In the rows, zero is written as 128.
Each row of M is roughly a mix of the hidden directions of one of several groups; some rows fit no group.
M:
[[ 72 136 123  99 155 108 104 101 155 146 144  91 110 134 121 151]
 [199 134 118 111 129 129 124 126  76 116 129 141 112 115  97 142]
 [143  74  98 105 131 107 125 134 152  85 136  99 147 151 111 106]
 [ 75 110  99 131 121 116 118 107 162 155 174 131 134 120 140  95]
 [146 106 100 144 122 183 142 121 100 100 100 132 117 168 156 124]
 [ 91 143 114 149 153 105 121  77 128 167 163 110 122 139 156 121]
 [130 131  97 118 162 153 133 172  86 134 130  90 133 152 126 165]
 [132  98 160 125  85 130 128 159 169  95  96 155 143 121 114 109]
 [131 119 190 124  94 113 129 157 156 115  94 155 142 110 106 119]
 [128 142 127 175 140 105 126  72 108 152 148 121 123 155 166 114]
 [157 149 145 109 151 125 121  91 112 152 117 160 113  78 117 164]
 [182 165 114 159 131 107 157 131 124 112 157 132 146 102 139  96]
 [141 143 125 102 150 136 170 161  67 139 140 108 137 127 100 110]
 [151 139  80 147 177 127 149  94 125 117 149 101 139 131 165 128]
 [119 106  66 129 152 116 122 113 146 113 167  88 138 152 143 116]
 [164 115  90  98 126 150 131 169 124  76 122 104 125 138 103 138]
 [136 111 143 105 126 146 145 146 175 109  97 163 150  76 122 132]
 [175 119 122 162  90 107 134 119 125 110 152 156 139 124 132  76]
 [179 161 168 150 118  80 111 138 107 137 134 136 131 114 108 142]
 [101 133  89 133  99 119 110 142 187 114 172 122 128 115 131 106]
 [120 127  87 127 145 139 123 181  94 138 155  86 136 158 122 148]
 [137 124  88  84 137 108 124 137 153 118 171 119 134  86  92 118]
 [ 96 123 112 163 103 100  81 148 156 151 167 117 133 147 140 137]
 [114 104  89 104 110 117  84 107 174 126 161 141 114 104 114 134]
 [ 98  77 120  95 131 143  90 117 145 155 119 153 124 113 117 168]
 [ 89 147  89 118 172 155 124 102 134 149 139 107 112 124 154 163]
 [124  98 102 112 128 150 118 177  81 168 149 141 141 121 108 146]
 [144 144 113 109 164  82 138  85 115 136 169 101 128 115 110 107]
 [ 96 131 187 141 127 116 137 126 165 153 100 156 150  99 142 129]
 [181 121 134 120 139 128 163 109  85  90 106 116 127 151 117  99]
 [160 122 179 108 157 105 141 128  91 149 100 139 145 107 101 146]
 [123 148  72 140 144 169 156 109 150 108 142 124 125 117 171 113]
 [ 94 153 146 108 141 124 145 133 199 112 113 119 136  90 132 132]
 [175 173 132 132 141 144 137 100 106 133 119 161 110  83 135 151]
 [103  93 125 123 112 159 149 176  88 159 133 146 148 138 120 101]
 [103 163 100 162 113 123 133 157 112 147 179 104 127 149 142  99]
 [165 136 118 102 169 124 148 143  67 144 140 112 136 117 102 143]
 [144 179 159 149 158 101 148 101 141 148 129 138 140  84 146 133]
 [123 143 119 159  80 144 119 132 183 108 133 163 122 106 152 110]
 [160 153 119 105 163  93 140  70 126 118 149 115 117 101 114 116]
 [127 108  82 110 147 190 144 150  97 119 115 118 125 146 139 148]
 [126 157 135 155 119 178 142  98 104 140 101 162 101 130 166 134]
 [ 91 143 132 114  82 138 110 162 184 113 131 141 114 105 111 125]
 [175 108 167 152  97  95 138 134 115 115 120 153 150 131 116  88]
 [171 190 157 143 115 124 135 140 106 134 126 153 116  90 118 139]
 [133 127 120 108 114 152 139 167  70 115 124 102 110 169  99 120]
 [125 112 165 155 152 106 137 105  80 158 113 115 142 173 144 124]
 [145 100  66 118 148 139 107 150 111 113 148  94 131 155 124 157]
 [202 120 117 119 125 144 154 135 105  86 111 145 134 114 116 116]
 [145 156 183 156 135  83 142 110 107 162 131 142 143 111 129 113]
 [ 92 122 115 179  90 127 103 138 161 135 149 132 131 156 164 114]
 [180 124  79 136 166 134 140  87 101 114 141 121 130 128 148 132]
 [142  82  91 100 133 178 132 162  93 130 120 142 136 129 117 145]
 [137 130  93 105 158 162 146  73  84 133 131 129 100 131 135 125]
 [112 113  84  99 114 155 134 190 142 121 153 126 141 108 107 119]
 [102 103 163  86 163 132 140 125  90 159  98 118 132 136 103 146]
 [138 152 110 126  83 129 116 144 179  97 150 150 116  90 115 110]
 [ 94 131 127 147 141 152 159  84 153 112 106 120 123 150 175 101]
 [110 129 168 168  95  94 125 165 164 125 128 125 156 143 138 104]
 [120  82 147 168  96 129  99 110 128 132 105 148 128 175 154 126]
 [150 142  73 119 163 122 136 123  97 118 167  83 123 144 123 128]
 [133 137  92 111 176 154 143 145 111 107 117  79 129 150 136 162]
 [134 112 102  80 170 151 132  97  83 140 123 120 109 128 110 153]
 [109 171 126 116 176 121 132 137 100 151 138  79 120 136 124 163]
 [134 123 169 138  89 163 137 160 134 111  77 166 128 126 131 130]
 [ 93 111  65 120 149 137 111 135 159 129 162  96 133 137 143 144]
 [187 130 117  96 162 134 144 143 116  93 107 114 135 108 107 158]
 [167 114 127 113 118 102  95  97  76 139 145 134 102 142  93 132]
 [ 69 136  92 122 135 165 120 139 159 121 129  98 112 151 150 149]
 [ 70 133 173 112 113 143 142 152 156 152 104 149 134 102 122 121]
 [127 135 167 156  73 148 127 147 151 117  97 173 123 119 138 118]
 [111 153 131 121 172 156 147 105 132 111  88  93 113 150 155 160]
 [159  97 110  96 113 157 149 121  83 102 120 139 114 143 101  93]
 [166 181  97 131 146 104 134 129 114 106 164  88 116 127 118 128]
 [110 108 121 134 134 113 131  59 174 110 128 127 125 136 154  96]
 [101 104  84  98 128 116 105 114 167 101 153  91 116 147 113 120]
 [ 73 109 133 108 139 135 146 168 100 158 136  99 144 156 113 110]
 [134 145 141 100 112 127 126 189 135 135 136 144 136  79  86 142]
 [157 160 155 121 131 107  94 129 129 143 120 145 115  89 107 184]
 [178 157  84 140 126 166 136 106 106 102 133 143 102 118 146 133]
 [146 201 155 159 133 108 148 100 122 134 136 129 115 109 144 116]
 [108 142 133 159 109 133 133 156 168  86 110  95 132 170 154 118]
 [139 132  93 169  97 148 124  92 133 104 141 140 107 155 164  96]
 [153 120 173 106 102 111 145 166 132 106 108 145 144 107  86 104]
 [117 124 192 147 139  98 132  97 117 171 107 153 143 119 137 126]
 [146 134 104 119 192 138 156 122  79 149 134 105 143 125 136 148]
 [150 142 140 132 142 129 158  54 128 103 106 135 112 130 148  98]
 [ 64  81 140 115 115 131 126 151 157 132 117 115 144 159 125 108]
 [113 133 132 144 131 129 143 191  80 160 146 106 151 152 122 122]
 [152 109  83 164 128 105 112 111 151 100 157 106 140 158 156 114]
 [121 161 192 169 127 112 147 112 140 132  94 134 135 134 156 120]
 [101 107 119 129  74 140 116 175 138 105 135 117 122 167 112  99]
 [143 170 156 108 157 141 177 105  90 136 108 135 118 101 121 117]
 [146 127 183 118 131 126 146 119 103 158 101 175 137  88 113 128]
 [ 57 118 135 139 112 131 125 164 171 150 137 127 148 130 143 116]
 [ 86 141 106 123 150 110 136  80 169 140 162 116 127 110 146 103]
 [ 99 104 173 104 138 127 139 142 109 179 112 156 149 100 108 132]
 [ 91 119 110 112 104 129 105 174 165 150 161 143 138  93 110 134]
 [196 131  80 128 128 131 119 130 130  76 138 119 121 126 124 140]
 [105 147 154  95 115 152 148 177  85 139 114 119 114 137  91 122]
 [132 172 109 154 129 121  97  84 162 126 144 132 100 114 158 157]
 [129 139  99 167 122 130  88 165 115 161 158 127 132 135 147 173]
 [191 117 103 134 149 120 122  91 105  90 119 110 120 154 136 141]
 [148 157 169 111 120 152 138 133  87 142  95 162 107 101 107 148]
 [133 152 155 151  95  92 119  94 153 141 149 164 122  96 129  96]
 [126 117 154 156 108 132 158 169 163  97 102 130 163 137 146  97]
 [144 137  84 141 154 168 121 117  94 123 122 111 108 154 157 170]
 [181 124 112 163 103 115 145 141 125  88 142 129 145 143 136  83]
 [134 114 150 121 109 119  95 128 133  89  92 100 104 181 112 153]
 [129 141 197 161 113 109 142 114 139 138  95 158 141 119 145 112]
 [162 133 131 144 137 168 145 110  95 100  82 128 112 161 155 145]
 [148 125 143  88 161 115 142 158  79 147 126 112 141 115  85 146]
 [128 147 123 134 167 101 103 148 108 150 140  83 133 146 125 182]
 [162 108  85 163 125 108 114 117 132  96 152 102 136 170 149 115]
 [122 164  77 157 135 156 134 149 110 124 154  95 118 157 158 135]
 [103 137  93 135 121 128 116 109 106 179 187 146 118 110 132 110]
 [158 114 151 181 118 100 141  99 121 122 122 139 149 153 159  90]
 [161 154 113 147 108  89  94 116 162 124 167 144 122  91 123 136]
 [129 100 107 147 114 120 126 155 115 101 138  88 138 193 130 103]
 [ 77 139 144 127  90 128 119 145 162 159 148 161 125  94 121 107]
 [ 75 123 176 102 132 124 109 124 124 173 106 135 118 125 109 158]
 [122 120 109  88 178 130 143 125  79 142 137  87 127 147 108 138]
 [188 124 158 111 130 110 154 114 107  87  99 128 130 129 101 107]
 [ 90 118 112 125  98 149  98 179 161 150 143 151 133 103 124 150]
 [153 144 185 117 132 124 134 136  76 149  94 143 121 122 102 149]
 [110 127 140 106  95 125 130 184 149 140 144 151 143  86  93 110]
 [ 66 113 154 139 139 128 122 109 107 186 126 127 128 153 144 130]
 [168 114 166 150 143  94 137  83  93 150 118 151 143 126 135 115]
 [ 74 136 125 169 129 132 123  98 144 152 137 117 123 161 175 118]
 [ 98 159 148 169 101 115 153 137 126 143 150 124 135 144 146  71]
 [104 153 173 158 102  82 133 125 143 149 147 132 137 128 129  83]
 [132 128  74 155 127 117 117 108 178 106 166 120 135 123 160 113]
 [121 122 174  84 136 122 121 140 121 154 102 148 128  92  87 158]
 [ 83 123  68  94 139 161 135 125 152 123 157 111 117 119 129 117]
 [101  74 116 114 119 140 118 183 103 157 139 128 151 146 108 131]
 [158  99 124  87 145 145 148 105 140  73  87 120 124 130 115 126]
 [159 168 118 161 154 115 166 152 104 116 145  93 150 140 145 109]
 [110 111 179 133 169 124 155 110 119 154  83 131 155 132 149 138]
 [135 149 117 153 150 165 141  81 107 121 101 126 105 152 173 144]
 [ 82 108 147 140 117 146 162 161 116 135 115 114 149 168 140  87]
 [108 151 110 103 125 128 144 125  94 167 177 136 117 100 103  93]
 [145 170 132 130 125 155 115 101 129 139 115 168  97  84 138 167]
 [170 127 152 117 124  75  99 139 100 145 145 132 132 114  83 145]]

Here is one row from each group, named. Which group is each of the other rows in?
[152 137  97 158  90 130 103 113 175 102 148 157 117 107 148 121] => <89>
[143 135 137 162 122 166 142 113  71 136 102 141 113 166 157 128] => <137>
[151 137 155  98 171 127 146  98 133  97  78 108 122 125 123 156] => <14>
[178 125 110 160 143 111 123  65 113 113 134 128 121 146 156 123] => <60>

[117 108  81 128  91 158 114 126 180  94 139 146 117 121 141 112] => <60>
[ 79 138 144 150  98 160 132 117 160 149 117 168 120 111 160 114] => <137>
[115 172 183 144 135 111 139 108 114 174 121 152 126  98 133 131] => <14>
[111 107 102 125  68 140  94 125 164 111 147 155 103 128 119 107] => <60>
[109 114 167 158  84 141  98 152 138 147 100 168 128 135 140 148] => <137>
[125  81  76 134  92 161 109 134 114 132 154 154 123 144 134 109] => <137>
[163 183 164 167 133  97 139 129 133 138 130 142 142  94 142 133] => <89>
[107 178 155 136 140 101 115 107 131 178 148 138 118  91 128 149] => <137>
[ 93 145 134 159  94 124 137 137 160 151 157 156 141 105 147  83] => <60>
[174 104 136  86 151 126 130 142  84 120 107 124 131 124  87 154] => <60>
[ 93  87 169 141  94 125 129 158 120 142 110 136 145 166 123  99] => <60>
[198 125  88 150 108 131 116 141 133  81 139 135 129 128 132 130] => <14>
